(in the rows, 128 means zero)
These points lie on a tree of bent strands in 19 dimensions: the strands fork, and no path loops back.
J_285: [117 156 134 153 111  79 146 151 168 170  97 170 108 138 107 129 134  43
 110]
J_977: [170 136 180 121 126 137 133 169 158 188  98 136  90  99 129 113 170 105
 149]
J_698: [101 123 112 128  90 125 157 116  88 154 128 132 122 166 110 116 111 117
 119]
J_156: [153 151 171 130 120 117 137 162 175 183  91 152 105  97 116 121 167  63
 129]
J_753: [169 158 130  75 143 126 133  94 107 131 133  60 122 178 159 168 139 140
 133]
J_241: [104 129 117 137  97 112 154 128 113 156 118 142 118 160 109 121 116  93
 118]
J_791: [106 132 119 139  99 108 153 132 120 158 115 145 117 157 108 123 118  85
 117]
J_410: [113 128  85 145 162 113 100 171 113  83 153 175 144  75 118 138  77 194
  86]
J_867: [177 123 175 119 132 134 118 167 140 182 108 122  80  94 138 114 169 143
 162]
J_884: [106 112 103 103  80 152 162  64  14 156 152 105 131 179 115  96  94 188
 105]
J_973: [119 114 114 155 142 123 117 148 119  92 166 168 156  76 133 138  96 161
 113]
J_594: [181 116 172 118 133 132 108 163 131 176 113 112  78  89 143 115 171 162
 165]
J_184: [101 116 105 113  83 142 161  89  45 153 143 116 127 174 113 105 102 158
 114]
J_845: [152 140 122  93 144 135 147  95 137 122 124  78 119 181 139 148 158 160
 122]
J_420: [122 109 128 154 135 132 122 134 118  91 166 159 159  82 138 130 108 140
 130]
J_526: [103 114 104 107  81 148 162  75  28 155 149 110 129 177 114 100  98 175
 110]
J_57: [113 148 130 150 108  87 148 146 156 166 102 163 111 144 107 128 129  53
 112]
J_986: [127 104 152 155 117 169 135 100 123  88 154 133 162  94 145 116 137  91
 174]
J_24: [123 127 122 111 138 126 178 106 156 112 136 102 122 158 147 137 158 180
 126]
J_264: [115 128  85 156 157 112 109 169 119  92 162 186 146  64 125 154  77 194
  83]
J_644: [ 75 110 126 130 137 115  98 176 168 127 116 143 123 142 111  90 121  96
 120]
J_580: [142 157 160 136 118 100 136 159 180 179  91 160 107 101 112 126 161  51
 121]
J_944: [116 154 133 152 111  81 146 150 166 169  98 169 109 139 107 129 133  44
 110]
J_899: [139 159 156 138 118  93 136 158 181 178  91 163 107 104 111 128 159  47
 118]
J_579: [107 135 122 142 101 103 152 136 130 159 112 150 115 154 108 124 120  77
 116]
J_19: [190 145 127  96 128 133 106  97 120 141 102  71 102 148 156 148 164 145
 128]
J_806: [102 115 105 111  82 145 161  84  39 154 145 114 128 176 113 103 101 165
 113]
J_669: [124 170 169  66 146 102 173 124 103 123 160 101 106 144 166 160 114 159
 156]
J_375: [187 159 114  77 137 146 106  77 112 136 110  42 132 190 158 166 151 127
 122]
J_468: [140 158 159 137 118  97 136 158 180 179  91 161 107 102 111 127 161  49
 120]
J_448: [ 95  82 113 117 162 125  71 165 131  69 125 133 127 130 120  76  94 150
 138]
J_883: [113 120  91 133 164 115  90 170 111  76 145 162 138  87 117 121  80 182
  99]
J_513: [103 114 104 109  81 146 161  80  34 154 146 112 128 176 114 102  99 170
 111]
J_382: [122 107 140 163 123 171 131 107 141  97 144 134 164  90 129 130 133 111
 167]
J_13: [127 104 147 153 123 153 131 111 115  86 163 144 161  91 147 117 128 105
 159]
J_469: [182 160 116  76 142 141 116  81 110 134 118  45 131 191 157 169 147 131
 126]
J_507: [132 131 123 106 141 128 168 103 150 116 133  94 120 165 143 140 159 174
 125]
J_229: [181 159 119  76 142 138 119  83 109 134 121  47 130 189 157 168 146 132
 127]
J_811: [108  97 101 120 164 120  74 167 121  69 131 142 125 112 121  93  87 160
 125]
J_834: [111 132 143 152 137  74 118 162 174 159 101 164 107 135 112 122 155  63
 113]
J_481: [113 121  90 135 164 115  90 170 110  76 145 163 138  86 116 123  80 183
  97]
J_450: [ 65  68 142 121 154 128  72 165 135  66 119 125 143 155 116  46 106 144
 148]
J_988: [154 150 172 129 119 117 136 162 175 184  91 151 105  96 116 121 167  63
 130]
J_822: [167 148 118  85 144 140 131  88 127 127 119  64 122 189 142 155 155 148
 120]
J_329: [144 156 162 135 119 103 136 159 179 180  91 159 107 100 113 125 163  53
 122]
J_111: [114 130  81 156 159 111 108 172 120  90 160 189 144  63 124 155  75 199
  79]
J_518: [113 114  93 128 165 116  84 169 112  73 140 155 133  95 118 112  82 174
 107]
J_380: [149 139 123  94 144 133 150  96 139 122 126  80 119 178 139 147 158 162
 122]
J_632: [121 108 136 166 126 172 129 111 149 100 141 134 165  88 124 135 131 119
 165]
J_567: [108 137 123 143 102 100 151 138 133 160 110 151 115 153 108 125 121  73
 115]
J_42: [127 104 151 156 118 170 135 101 124  89 154 133 162  94 144 117 137  91
 174]
J_859: [187 155 118  80 133 142 107  81 114 137 107  49 126 180 160 163 154 129
 122]
J_212: [124 107 143 162 122 170 132 106 137  95 147 133 164  91 133 127 134 107
 169]
J_381: [130 167 164  68 145 104 167 121 104 124 157  96 108 148 165 162 118 157
 153]
J_917: [117 108 127 173 130 173 125 118 167 108 132 134 165  85 112 146 128 137
 159]
J_149: [179 119 173 119 133 133 113 165 134 179 111 117  77  91 141 115 170 154
 163]
J_164: [116 123  94 155 152 115 112 163 120  92 163 181 149  68 128 149  82 184
  91]
J_689: [125 105 147 159 119 170 133 103 130  92 150 134 163  93 139 122 136  99
 172]
J_639: [121 164 138 156 114  71 145 155 180 174  93 178 106 133 107 130 141  33
 108]
J_837: [105  93 104 118 164 122  73 166 124  69 129 139 125 117 121  88  89 157
 129]
J_631: [121 109 127 155 135 132 122 134 118  90 165 159 159  82 138 130 108 141
 130]
J_768: [160 144 120  88 145 138 138  91 132 125 121  71 120 186 140 152 157 154
 121]
J_336: [114 131  79 155 161 111 107 173 119  89 159 189 143  63 122 155  74 201
  78]
J_906: [113 141 143 150 132  71 123 158 180 164 100 169 107 131 108 121 155  53
 115]
J_947: [100 121 110 123  88 130 159 109  76 153 132 127 123 169 111 113 108 129
 119]
J_605: [187 161 112  77 139 148 107  75 111 136 111  39 135 196 157 168 151 127
 122]
J_535: [115 128  85 156 157 112 109 169 120  91 162 187 145  64 125 154  77 195
  83]
J_30: [113 123  89 136 164 114  93 170 111  77 147 165 139  83 116 125  80 185
  95]
J_61: [ 87 111 122 140 138 107 104 176 169 135 111 145 121 137 112 101 126  90
 116]
J_946: [ 67 107 132 125 138 118  94 175 167 120 119 143 125 148 113  82 119 102
 123]
J_152: [101 117 107 116  84 139 160  95  54 153 140 120 126 173 112 107 104 150
 116]
J_828: [137 133 124 102 142 130 163 101 148 117 131  91 119 169 141 142 159 171
 124]
J_94: [107 106 110 188 140 173 114 136 211 124 116 137 164  79  88 169 119 173
 147]
J_510: [111 144 127 147 106  92 149 143 148 164 105 158 112 147 108 127 126  61
 113]
J_183: [ 97 112 123 148 139  97 108 175 167 141 107 148 118 136 113 111 133  85
 112]
J_160: [108 121 119 120 132 124 191 111 162 106 143 113 126 145 156 132 157 190
 126]
J_817: [133 162 151 143 118  85 136 158 183 177  91 168 106 109 109 129 156  42
 115]
J_172: [104 114 103 107  81 148 162  74  26 155 148 110 129 177 114  99  98 177
 110]
J_374: [116 155 134 153 111  80 147 151 167 169  98 169 109 139 107 129 134  43
 110]
J_472: [119 162 137 155 114  73 145 154 177 174  94 176 106 134 107 129 139  35
 108]
J_296: [117 108 127 173 130 173 126 117 165 108 133 134 165  85 112 145 128 136
 159]
J_856: [128 103 151 152 120 159 133 105 115  85 162 140 161  93 149 114 132  95
 167]
J_323: [187 150 122  84 130 137 107  87 116 138 104  57 117 167 161 158 158 134
 123]
J_28: [118 108 128 172 129 173 126 117 163 107 134 134 165  86 113 144 129 134
 160]
J_52: [122 171 141 157 116  66 143 159 189 178  90 183 104 128 107 130 146  26
 107]
J_687: [115 108 123 177 133 174 123 122 176 112 129 135 165  84 105 152 126 146
 156]
J_268: [129 102 155 152 116 164 135 100 113  84 161 137 161  96 152 111 136  86
 173]
J_282: [135 166 160  69 145 106 163 118 104 125 154  91 109 152 164 163 120 155
 150]
J_6: [ 58 100 144 122 141 122  87 175 159 105 121 142 126 158 116  70 115 114
 127]
J_651: [124 106 136 154 131 140 126 125 117  89 165 153 160  85 141 125 116 127
 142]
J_927: [184 160 115  76 141 144 112  78 110 135 116  43 133 194 157 168 148 129
 125]
J_890: [145 156 163 134 119 104 136 159 179 180  91 158 107  99 113 125 163  53
 123]
J_630: [177 159 121  76 141 135 123  86 109 133 124  51 128 186 158 168 144 134
 128]
J_74: [191 145 128  96 128 133 106  98 120 141 102  72 101 147 156 147 165 146
 128]
J_627: [107 112 102 102  80 153 162  61  10 157 153 105 131 179 115  95  93 191
 103]
J_889: [112 107 117 181 135 174 120 128 189 117 124 136 165  81  98 158 123 157
 152]
J_119: [159 144 121  88 144 137 139  92 132 125 121  71 120 185 140 151 157 155
 121]
J_748: [192 127 153 116 134 136 102 136 123 159 109  93  81 110 142 121 170 167
 151]
J_463: [101 117 107 117  84 138 160  97  57 153 139 121 126 173 112 108 104 147
 117]
J_73: [192 143 130  99 128 132 106 101 120 142 102  75  97 143 154 145 165 149
 130]
J_919: [125 105 139 154 129 144 127 121 117  88 164 151 161  87 143 123 120 120
 147]
J_257: [123 108 131 154 133 136 124 130 118  90 166 156 160  84 139 128 111 134
 135]
J_193: [189 147 125  91 128 134 107  93 118 139 103  66 107 154 159 152 162 141
 126]
J_509: [129 165 147 148 118  78 138 157 184 177  91 173 106 115 108 129 152  37
 112]
J_326: [123 107 134 154 132 138 125 127 118  90 165 154 160  85 141 126 114 130
 139]
J_82: [189 147 125  91 128 133 107  93 118 140 102  66 107 155 159 152 162 141
 125]
J_407: [ 58  84 149 126 146 125  81 172 145  82 119 134 133 161 119  56 110 131
 135]
J_197: [123 107 134 154 132 139 125 127 117  89 165 154 160  85 141 126 115 129
 140]
J_736: [ 93 187 192  53 148  96 199 134 102 117 171 129 101 124 169 148  98 170
 170]
J_136: [113 131  81 152 161 111 105 173 117  88 158 185 144  66 121 150  75 200
  80]
J_163: [187 153 119  81 132 140 107  83 114 137 106  51 123 175 161 161 156 131
 122]
J_983: [102 126 114 132  93 119 156 123 101 155 123 137 120 163 109 118 113 105
 119]
J_562: [126 106 148 158 119 170 134 102 128  90 151 133 163  93 140 120 136  96
 173]
J_533: [104  91 105 118 164 122  73 166 125  69 128 137 125 119 121  86  90 155
 130]
J_124: [193 140 134 105 130 133 105 109 121 146 103  81  90 134 150 138 167 155
 135]
J_224: [176 126 176 120 131 135 122 169 143 184 107 125  81  96 137 114 169 136
 159]
J_693: [108 106 111 187 139 173 115 135 207 122 118 137 164  79  90 167 120 170
 148]
J_578: [118 108 130 171 128 173 127 115 160 105 136 134 165  86 116 142 129 131
 161]
J_901: [124 105 138 154 129 142 126 123 117  89 165 152 161  87 143 123 118 123
 145]
J_370: [104 113 103 105  81 150 162  71  21 156 150 108 129 178 114  98  96 181
 108]
J_274: [101 116 106 115  83 141 161  92  49 153 141 118 126 174 113 106 103 154
 115]
J_387: [ 56  93 148 124 143 123  85 174 152  93 121 139 129 162 119  63 112 123
 130]

For each line, walk along the strands from its first point to the rest, and write how the paths branch: one pair of brackets for each fork, around the two groups it splits, the group holding the point that comes earlier in the line first. The first line is done for you.
J_698 J_513 J_420 J_768 J_669 : (J_513 (J_420 (J_768 J_669)))
J_184 J_884 J_693 J_669 J_24 : (J_884 (J_693 (J_669 J_24)))
J_748 J_535 J_736 J_947 J_828 : ((J_535 J_947) (J_736 J_828))
J_136 J_884 J_687 J_160 J_669 : ((J_884 (J_160 J_669)) J_687)
J_241 J_448 J_381 J_24 J_627 : ((J_448 (J_381 J_24)) J_627)
J_631 J_736 J_845 J_889 J_806 : (((J_736 J_845) J_806) J_889)
J_837 J_901 J_282 J_160 J_806 : (J_901 ((J_282 J_160) J_806))
J_946 J_381 J_13 J_791 J_24 : (((J_381 J_24) J_791) J_13)
J_61 J_57 J_282 J_380 J_28 : ((J_57 (J_282 J_380)) J_28)
J_856 J_889 J_160 J_736 J_513 : (J_889 ((J_160 J_736) J_513))
J_149 J_736 J_768 J_264 J_983 : ((J_736 J_768) (J_264 J_983))
J_212 J_24 J_736 J_513 J_693 : (((J_24 J_736) J_513) J_693)
